Families of rows that turns and mirrors carry onto each other, the same ones carrying the whole set onto itself: the rest of each named row's family, in list order:
5 families of 8 rows:
Z644: [-.18 -.13 .06 .24 -.34 .19 .11 -.04 .03 .01 .18 .24]
Z522: [-.35 .15 .14 .00 -.03 -.26 -.10 -.17 .17 -.11 .23 .17]
Z722: [-.15 -.28 .08 .03 -.04 .12 .11 .11 -.03 -.19 -.25 .39]
Z697: [-.36 .22 .11 .00 -.24 -.19 .05 -.09 .22 -.12 .14 .13]
Z324: [-.35 .20 .11 .03 -.08 -.33 -.06 -.16 .19 -.07 .18 .12]
Z685: [-.06 -.21 .07 .26 -.03 -.02 -.08 -.18 -.01 .13 .30 .24]
Z392: [-.20 -.15 -.07 .11 -.28 -.22 .10 .13 .22 -.11 -.25 .02]
Z831: [-.11 -.24 .06 .07 -.12 .03 .18 .15 .03 -.17 -.29 .36]
Z556: [-.37 -.04 .04 -.02 .07 .28 .13 -.14 .15 -.26 .00 .29]
Z505: [-.16 -.25 -.07 .09 .09 -.37 -.11 -.02 .12 .00 -.09 .07]
Z261: [-.05 -.10 .01 .29 -.33 -.11 .15 -.06 .11 .10 .09 .22]
Z724: [-.06 -.23 .04 .07 -.13 -.09 .19 .09 .07 -.09 -.34 .35]
Z665: [-.33 -.11 .03 -.01 .26 .15 .01 -.21 .15 -.22 .10 .30]
Z219: [-.03 -.17 .05 .27 -.08 -.18 -.03 -.17 .04 .18 .23 .24]
Z959: [-.33 .00 .00 -.01 -.09 .20 .28 -.06 .26 -.25 -.06 .27]
Z534: [-.11 -.33 .08 .02 .15 .01 -.03 .03 -.09 -.13 -.16 .40]
Z909: [-.23 .05 -.04 .03 -.16 .01 .36 -.08 .32 -.19 -.16 .26]
Z512: [-.23 -.31 -.02 .07 .19 -.21 -.22 -.02 .06 -.07 .02 .07]
Z36: [-.09 -.01 -.06 .10 .07 -.32 .20 -.22 .31 -.06 -.10 .24]
Z913: [-.14 .06 -.05 .07 -.12 -.22 .32 -.14 .32 -.12 -.18 .22]
Z938: [-.34 -.33 -.01 .04 .15 .03 -.19 .02 .00 -.15 .03 .10]
Z308: [-.19 -.16 .08 .21 -.20 .23 .02 -.03 .00 .01 .27 .25]
Z982: [-.03 -.12 .04 .29 -.21 -.19 .09 -.13 .10 .14 .19 .22]
Z477: [-.12 -.11 .03 .27 -.40 .05 .19 -.03 .11 .09 .12 .24]
Z311: [-.31 .18 .11 .04 -.17 -.30 .02 -.12 .23 -.08 .14 .11]
Z788: [.01 -.27 .05 .11 -.04 -.22 .15 .03 .08 -.06 -.32 .32]
Z290: [-.38 -.28 -.02 .02 .01 .15 -.12 .09 .04 -.23 -.02 .10]
Z420: [-.30 -.17 -.05 .06 -.30 .01 .12 .16 .19 -.21 -.22 .07]
Z31: [-.45 .19 .13 -.02 -.16 -.02 .00 -.06 .17 -.18 .19 .16]
Z720: [-.42 .14 .14 .00 -.01 -.13 -.11 -.17 .13 -.12 .25 .14]
Z987: [.03 -.30 .07 .10 .09 -.26 .05 .03 .01 -.06 -.23 .34]
Z431: [-.41 .20 .14 -.01 -.26 -.12 .04 -.08 .18 -.14 .16 .13]
Z332: [-.24 -.09 .01 .02 .34 -.10 .01 -.28 .15 -.14 .11 .30]
Z536: [-.44 .14 .17 -.04 -.09 -.03 -.08 -.11 .15 -.18 .23 .15]
Z144: [-.04 -.31 .07 .08 .16 -.16 -.02 .00 -.06 -.09 -.20 .37]
Z573: [-.16 -.23 .10 .23 -.10 .09 -.05 -.12 -.03 .05 .31 .27]
Z177: [-.14 -.18 -.08 .12 -.09 -.40 .04 .04 .20 -.03 -.17 .05]
Z19: [-.15 -.34 .07 .01 .06 .10 .02 .06 -.05 -.18 -.18 .40]
Z102: [-.12 -.03 -.01 .09 .24 -.30 .06 -.28 .22 -.08 .00 .26]
Z27: [-.38 -.22 -.02 .04 -.19 .16 .04 .19 .09 -.21 -.11 .06]

Which other rows belong to the same family as Z324? Z522, Z697, Z311, Z31, Z720, Z431, Z536
Which other rows belong to the same family as Z913? Z556, Z665, Z959, Z909, Z36, Z332, Z102
Which other rows belong to the same family as Z722? Z831, Z724, Z534, Z788, Z987, Z144, Z19
Which other rows belong to the same family as Z477? Z644, Z685, Z261, Z219, Z308, Z982, Z573

